Each row is where one point has got to under a steady rotation. How many steps took it there?
The counts run from 0 to 308.
[171 139 118 141 186 149 134 109 102 150 120 150 150 115 120 147 119 122
 112 116  95 157 101  88 132 157 142 124  72 110 111 126 151 122 105 120
 111 128 132 160 175 108 136 145 186  85 135  59]	182
[110 145  97  76 159 103  83  96 107 100 100  88 168 122 183 126 165  95
 144  81 128 118 116 134 109 107 144 132 138 111 103 182 155 154 155  86
 118 116 134 107 127 121 161 137 136 133 105  82]	1
[109 139  97 126 103 115 150 123  96 136 156 156  98 133  58 162 111  87
 129 162  86 102 173 128 160 153 104 142 106 116 146 137  96 127 120 121
 130  92 173 129  94 127 126 171 119 160 155 114]	118
[122 101 150 132 119 136 124 102  99 150 109 168  94 126  93  97 153 132
 143  89 141 165 130 151 116 106 149 119 113 156 109 178 170 123 117 155
 153 171 143 101  76 147 120 135  90  94 107 171]	289
[103 134 156 149 137 106 102  93 101 144 128 141  96 132  90 139 117  61
 115 146  91 105 139 112 127 111 131 141 125 137 126 201 101 161 123 137
 152 127 161 120  95 157 162 132 126 136 124 192]	111
[ 58 120 140 152 157 108  94 115 161 116 111  99 158  98 153 154 117  87
 139 165 132 124  99 109 139 112 120 131 183 116 108 105  99 104 118  94
 127 125 112 137 141 172 146 132 172 140  93 164]	235
[112  66 147 160 152 135  98 129 137 151 162 106 161  77 147 152 116 123
 101 149 100 157 162 155 138 129 112 138 134 136 132 111  96  56 122 181
 131 132 114  98 145 178 107 112 110  95 110 159]	261
[143 137 103  77 146 138  87 118 143  84 126 129 124  83 137  97 172 154
 147  83 136 173 136 139 108 114 131 102 113 105 114 150 145 127 179 156
 101 132 125  89  91 132 100 140 133 124 135  93]	158
[122 175 124 137 112 149 115 116  98 127  86 180  74 126  81 110 156  94
 182 114 121 143 118 118 103 106 176  91  98 130 122 150 137 133 114 123
 112 131 185 144  72 126 133 143 154 142 117 159]	305
[111 151 140 161 121 105 134 110 102 153 136 141 105 162  59 131 127  65
 121 165  87  87 154 130 146 113 123 158 109 133 138 177 105 159  97 129
 135 100 160 109  92 154 143 143 123 149 126 172]	112
[ 93 124 127  67 101 114 108  88 103 117 125 136 105 110  83 119 150 110
 146 110 129 123 118 159 139 113 133 145 152 128 102 189 142 155 158 113
 166 122 155  92  62 146 140 179 105 134 153 122]	127
[150 113 122  81 172 130  80  95 144  83 110 126 148  74 153  88 148 152
 122 116 135 189 120 127 140 128 136  99 113 134  87 145 173 116 148 146
 113 137  85  79 146 146 117 121 152  88 126 114]	162
[125  93 145 135 121 130 139 115  94 172  94 171 104 145  71  85 177 130
 139 113 145 142 134 158 135 104 139 137 104 155 133 152 162 101  90 135
 154 143 131  91 112 159 106 161  89  92 114 172]	290
[103 169 124 151 102 135  82 142 128 120 154  76 149 117 140 173 157  73
 167 109  87 124 127 141 104 117 117 149 164 124 127 115  83 108 171 139
  84  95 158 147 103 170 136 137 136 164 107 141]	242
[187 162 111 128 154 138 131 111  71 149 126 135 152 149 103 115 170 113
 121  44  96 127 118 146 108 128 147 157  74 135 130 161 155 153 131 146
 117 124 142 129 145 118 138 145 141  90 118  67]	185
[113 116 121 154 170 120 132  74 113 124 126 127 144 125 134 141 109 119
 107 110 155 142  97 116  96  96 143 114 124 136 112 178 136 164  99 113
 164 169  98 130 158 132 168 101 144  71  75 138]	199
[ 96 132 134  91 108 115  98  92 108  81 155 122 117 115  88 100 142 119
 113 124 143 139 150 171 120  99 132 118 149 144 119 168 146 154 165 135
 159 117 124  78  92 172 133 170  76 138 135 154]	132
[130  96 135  72 144 144 107 110 110 151 111 130 165 106 130 149 137  93
 170 149 102  90 170 123 158 180 158 157  92 167 128 150 130  68  74  96
 148 125 140 149 141 109 124 121 136 122 138 111]	93
[ 84 130  87 127 155 146 139 103 125 108 123 127 156 109 133 206 113 120
 139 115 137 128  87 106  99 146 136 120 152 125 103 121 111 128 114  71
 152 146 138 191 122 105 175 153 184 126 123  81]	214
[146 116  89  76 156 153 102 133 139  84 134 146 146  73 122 120 130 167
 141 130 111 182 144 122 149 147 132  88 106 115 116 106 142  93 149 133
  94 117 109 112 135 126  87 167 154 126 158  68]	156
[ 80  88 135  68 130 126 117  86 114  93 160 140 132  79  91 111  95 131
 119 162 125 139 147 139 170 143 137 126 148 152  99 145 153 122 123 108
 176 120 107  90 122 163 139 180  97 121 163 128]	130
[104 134 139 171 174 110 110 114 126 167 133  99 158 106 158 162  82 104
  94 138  94 134  95  79 164 142  95 147 123 101  96 120  86 119 140 107
 121 108 125 128 169 146 169 155 175 121 123  94]	20
[102 152  85 162 127 129 180 124  93 144 109 142 133 172  96 194 154  89
 150 120 141 108 103 126 105 127 118 131 135  96 143 116 105 134 116  90
 121 116 156 163 125 111 137 170 156 140 112  76]	212
[130 113 134 121 122 191 104 138 108  99 148 110 152  86 133 153 153 144
 169  84 132 172 127 150  82 134 159 120 147 168 108 107 127  52 137 140
 131 158 122 172 115 156 120 118 109 108 119 120]	63
[121  79 119 110 136 170 117 128 102 142 145 164 108  65 112 165 107 167
 144 125 118 171 150 138 124 170 142 112 108 158 120 124 136  58 116 150
 150 153 162 146 101 126 114 122 111  95 143  99]	282
[102 144 121 188 165  95 126 130 109 170 118 120 158 145 137 152 111  92
  94 144 100 105 112  91 180 122  86 153 127  75 119 124  94 130 143 116
 119  97 125 109 170 149 159 172 167 127 118  92]	19
[144 160 120 106 139 144 122 133 114 100 154 146 129 108  73 105 130 121
 112 131  99 155 124 116 176 145 137 123 119  99 111  74 135 111 144 116
  81  88 110 117 141 152 102 200 161 148 169  96]	150
[ 92 116 137 172 134 124 111 153 138 145 131  98 169 133 121 164 125  84
 142 169 101 110 121 118 148 142 111 160 169 106 119  77  84  83 124 102
 107  94 116 140 166 176 131 169 162 162 114 127]	239
[ 97 133 142 229 121 144 136 128 129 141 133 115 102 122 111 146 132 133
 134  87 144 181 102 117  77 100 119 105 165 116 122  99  86  97 153 178
 112 153 137 132 108 169 125 124 127 112  87 160]	48
[ 93 145 142 178 117 106 110 150 123 150 108 106 154 162 122 134 163  73
 155 151 107  91 110 135 138 116 103 172 166 105 121  85  84 124 134 116
  96  94 130 121 144 187 126 166 156 157 105 151]	238
[ 62  98 116 163 149 108 119 125 154 131  93 103 151 125 141 153 139 100
 137 178 142 106 102 108 153 135 108 136 165 104 113  93  98  97 110  91
 117 105 107 121 161 162 127 138 156 148  91 152]	234
[115  91 134 194 132 100 131 139 141 185 119 129 118 127 104 137 156 129
 131 139 112 124 164 143 150 109  82 143 112 112 140 123  87  80 131 192
 104 125 145  79 116 160 101 121  97 121  84 172]	264
[119 121 160 148 128 182 116 124 120 140 131 123 145  90 102 155 113 138
 158 103 113 174  77 113 125 151 160 130 147 156  91  68 128  59 128 119
 135 146 124 191 135 148 140 160 161 119 142 110]	57
[161 120 143 128 187 135  89  92 142  87 141 122 148  82 147  84 121 137
 105 123 118 183 127 110 132 113 135  96 103 126  94 126 156 127 118 153
 114 127  63  94 186 168 110 125 140  94 107 140]	167
[130  87 116 124 128 160 147 140 103 170 142 157 110  94  82 168 118 171
 133 132 107 156 169 146 154 162 123 135  88 150 130 104 125  55 100 144
 142 137 154 139 112 125 103 150 118 108 151  97]	281
